(in the rows, 128 means zero)
One turn moves each row of this set onto another row. After a few examples, where does it send each row asked below?
J662: [127 137 119  91 160 132 103 138 116 109 130 146 138 102 121 125 148 130
 162 136 136 130 121 143 115 163 129 139 147 153 131 157 152 146 113 135
 138 118 128 135 138 130 109 135]
J320: [121 158 124 122 142 114 116 114 154 122 123 122  95 115 150 103 150 120
 148 108 138 160 132 126 120 170 157 100 128 147 126 117 143 135 104 115
 145 117 140 147 175 140 136 149]
J629: [126 146 123 122 150 115  94 134 130 104 160 120 124 128 134 141 115 118
 160 112 133 127 129 125 130 154 104 110 144  98 133 155 128 105 100 130
 149 125 132 104 139 115 100 158]
J996: [127 141 147 124 164 114  73 134 100 108 142 135 120 115 134 135 144 141
 145 120 141 125 135 136 100 133 131 118 145 134 129 139 125 138 120 130
 145 102 119 108 150 150 128 167]
J608: [143 163 136  93 132 118 110 126 140 115 141 112 118 113 154 118 159 130
 144 130 139 131 134 131 133 158 111 100 149 167 136 129  90 151 121 111
 142 122 138 109 155 124 132 179]
J418: [144 128 109 116 160 126 135  96 133 111 144 112 121 121 140 136 143 133
 151 116 135 122 163 144 110 145 137 116 152 163 119 125 106 120 105 118
 166  89 126 125 154 127 102 149]
J597: [125 143 119 125 153 137 126 136 145 101 156 153 100 106 128 140 138 108
 136 110 125 158 113 138 129 146 113  95 136 147 102 145 141 120 109 113
 129 125 108 149 153 126 142 154]
J415: [102 168 112 103 152 126 123 130 124 130 135 135  94 100 123 147 153 125
 128 116 127 129 137 137 143 182 114 135 137 155 135 153 128 109 106 134
 148  87 136 132 148 125 130 127]
J394: [131 158 127  76 139 113 108 117 111 120 136 127 118  86 155 166 122 142
 136 119 128 132 136 129 122 134 114 113 131 141 120 133 157 107 104 135
 139 126 133 143 169 135 136 150]
J197: [148 124 119 114 146 114 134 141 119 119 139 114 116 119 125 139 132 160
 158 123 117 125 140 130 113 168 145  86 121 136 118 135 128  96  98  97
 142 109 135 135 151 118 120 119]
J614: [119 150 111 111 136 126 132 118 152 101 158 130 125 100 136 143 146 113
 148 123 144 122 138 135 114 123  78 118 143 123 124 144 113 123 103 136
 146 106 164 114 157 133 121 139]
J350: [125 155 134 108 144 124 114 136 151 121 134 126 111 116 177 135 139 142
 129 114 147 129 138 124 121 153 138 113 145 147 123 121 110 169 109 129
 145 111 138 172 148 136 111 134]
J255: [139 163 130 122 145 126 124 116 122 111 133 123 106 132 133 128 131 132
 143 113 127 156 137 126 129 141 124 105 126 134 126 139 147  99  91 136
 154 132 124 134 140 156  62 137]
J917: [119 136 144 140 169 131 107 159 143 118 131 124  99 128 135 106 150 120
 127 130 125 133 114 112 125 161 127 113 112 143 121 137 102 127 127 113
 153 102 135 108 131 125 107 135]
J524: [137 148 125  96 147 120 121 140 145 114 126 121  93 102 164 131 121 108
 133 132 110 124 127 109 146 155  97  85 118 142 108 142 134 137  92 122
 151 108 108 147 144 130 107 121]
J252: [144 144 140 118 133 108 132 133 137  98 121 114  88 116 129 144 105 121
 142 116 117 131 137 130 152 143 107  89 125 144 118 147 123 114 105  92
 156 120 135 138 157 121 134 139]
J717: [126 180 135 115 118 114 109 148 154 115 140 137 110 110 128 115 154 118
 160 119 135 145 109 122 135 154 107  90 154 129 126 149 132 124  97 126
 121 146 135 131 139 158 121 134]
J565: [146 131 137 133 129 114 114 122 160 107 149 131 101 113 158 131 139 115
 136 131 124 124 166 109 121 146 112  96 112 132 109 139 133 118  96 113
 154 107 148 126 127 143 147 135]
J812: [120 155 117 112 164 122 106 132 138 129 138 114 120 115 117 154 144 126
 115 155 130 114 143 128 112 137 153  97 153 155 113 155 111 117 106 133
 152 105 134 123 132 147 131 139]
J294: [134 141 146  91 133 113 120 114 132 102 130 116 107 107 148 142 131 142
 170 107 123 139 121 121 140 123 106 137 139 144 156 123 114 125 109 131
 159 113 140 120 151 152 107 133]
J830: [152 162 130 104 129 131 101 113 126 113 120 114 104 128 153 139 144 149
 157 124 131 141 136 118 113 159 136 101 139 134 122 132 119 125 119 121
 133 125 155 133 167 148 134 190]
J393: [116 156 121 112 166 128  92 138 126 141 146 129 129 104 139 135 176 143
 131 121 150 140 124 114  98 157 137 120 136 155 121 140 125 130 110 150
 135 114 114 108 155 149 102 150]
J332: [127 139 128 101 146 137 117 130 126 128 138 122 108 114 122 112 138 127
 126 127 135 155 140 127 126 161  87  99 125 146 126 141 105 117 103 127
 146 128 134 135 134 123  60 136]
J202: [129 141 128 119 151 122 112 137 144 116 131 131 121 114 153 108 131 117
 164 121 127 140 133 123 117 172 174 115 162 144 121 123 125 110 117 118
 145 133 134 154 141 140 117 121]
J154: [138 124 139 125 145 115 112 141 159 123 143 117 124 115 132 139 143 159
 146 122 132 129 112 122 107 125 139  95 119 142  95 126 136 106 115 101
 130 131 136 122 143 128 137 139]
J24: [119 149 136 109 145 125 107 133 153 137 135 125  88  90 125 136 176 141
 141 110 164 122 124 134 124 168  95 126 133 141 119 151 125 118 110 140
 117 105 139 132 151 144 131 146]
J445: [126 175 133 121 145 104 108 139 131 122 133 121 128 114 173  86 153 121
 146 113 137 121 138 124 119 166 119 108 128 139 115 111 135 119 113 115
 151 122 136 102 161 127  94 137]
J269: [140 145 128 105 132 130 124 137 124 113 148 124 130 102 120 150 138 138
 147 126 131 121 138 122 129 125  94 122 153 150 118 159 103  99 116 130
 144 125 140  94 137 126  89 127]

J255 -> J415
J812 -> J445
Where do these go?
J394 -> J418
J350 -> J565
J830 -> J197
J202 -> J524
J320 -> J252

One turn moves each row of this set onto another row. After a few examples, where does it send each row asked below?
J333: [111 151 125 109 112 109 107 143 134 109 121 116]
J901: [104 137 120 114 141 155 125 124 138 129 123 145]
J124: [ 92 121 107 110 126 129 114 111 132 107 133 153]
J884: [146 136 116 131 138 123 108 134 104  93 101 140]
J444: [131 145 118 106 127 145 101 119 144 135 145 153]
J426: [145 143 106 131  92 117 117 121 114 107 117 123]
J243: [121 128 104 118 129 131 106 112 125 126  89 119]
J852: [110 125 118 114 138 110  99 126 124 101 150 123]
J924: [140 137 134  86 125 132 109 110 146  97 129 137]
J64: [104 141 118 118 140 150 122 123 131 133 124 143]
J625: [142 137 129 119 117 135 114  91 145 106 113 119]
J34: [119 152 115 110 108 102 116 131 150 118 112 129]
J502: [130 150 116 110 127 147 101 117 143 135 147 150]
J237: [134 143 117 130 130 154 103 114 136 144 117 125]
J704: [119 131 114 120 109 120 134 139 107  96 109 130]
J46: [142 143 120 134 141 128 113 134 107  85 111 135]
J622: [138 140 107 106  96 110 125 129 124  98 132 154]
J380: [115 131 141 111 129 143 123 110 132  90 124 121]
J607: [144 145 113 120 137 115 126 125 126  86 116 166]
J670: [116 131  89  97 128 118 137 127 132 106 136 145]
J644: [124 132  97 121 130 132 123 131 110 113 115 103]
J83: [146 133 119 112 138 114 124 123 129  91 107 162]
J128: [144 131 110  99 137 100 100 123 140 120 119 123]
J552: [114 123 108 136 135 104 119 101 141 114 118 119]
J409: [132 146 115 127 131 153 105 114 134 143 115 125]
J696: [147 137 117 144 121 119 111 100 127  90 130 151]
J882: [142 142  90 122 106 120 106 108 128 116 148 120]
J557: [137 134 109 127 130 114 121 119 123  89 114 170]
J236: [144 134 132 132 135 127 104 129 103  87 118 129]
J998: [106 135 123 119 143 153 121 127 133 129 125 144]
J579: [136 137 109 101 113 127  77 112 126 118 139 132]
J376: [148 141 113 141 119 120  98 117 113  90 130 152]
J664: [153 149 111 144 122 120 109 112 122  89 128 146]
J18: [125 149 116 110 129 146 104 119 140 138 146 151]
J107: [107 149 118 133 100 107 111 124 141 110 126 119]
J301: [131 147 116 125 132 151 104 114 131 146 119 127]

J579 -> J124
J622 -> J704
J884 -> J376
Where do these go?
J236 -> J696
J552 -> J128
J664 -> J607
J107 -> J34
J924 -> J380
J670 -> J644
J301 -> J18

One turn moves each row of this set onto another row. After a few examples, where does it send each row asked below?
J365: [135 119 117 139 112 123 143 111 107 144 140 123 134]
J651: [111 135 135 136 113 125 160 149 125 119 122 143 128]
J621: [139 132 118 129 121  99 137 129 151 151 117 139 121]
J388: [132 132 120 117 114 141 123 124  92 119 149 130 121]
J872: [154 113 132 119 113 146 118 152 148 113 130 152 114]
J420: [150 120 127 102 133 145 126 148 144 112 139 156 120]
J325: [143 134 104 113 149 125 132 145 116 102 121 151 117]
J182: [149 114 134 112 120 145 123 149 149 116 134 154 107]
J152: [124 119 108 124 113 105 128 138 153 144 119 146 113]
J757: [146 118 119 103 117 135 128 101 121 128 138 139 141]
J603: [127 108 112 137 131 142 120 125 100 127 122 148 130]
J127: [158 141 121 132 143 131 125 131 127 121 154 155 147]
J499: [160 147 126 129 116 109 135 127 152 113 127 134 138]
J402: [122 137 132 140 143 124 134 123 102 117 133 166 130]
J425: [128 157 135 133 119 121 133 129 127 146 133 152 149]
J519: [144 128 124 140 107 109 137 139 117 110 134 155  85]
J22: [128 136 140 146 116 117 139 141 112 107 138 145  92]
J837: [140 131 133 141 109 111 135 139 121 114 136 149  81]
J972: [137 135 133 126  86 135 143 118 114 136 134 155 138]
J493: [148 136  98 127 115 118 112 116 123 119 159 139 134]
J414: [132 120 112 125 119 104 131 136 154 149 121 144 107]

J493 -> J603
J388 -> J365
Where do these go?
J325 -> J651
J127 -> J402
J420 -> J22
J519 -> J152
J837 -> J414

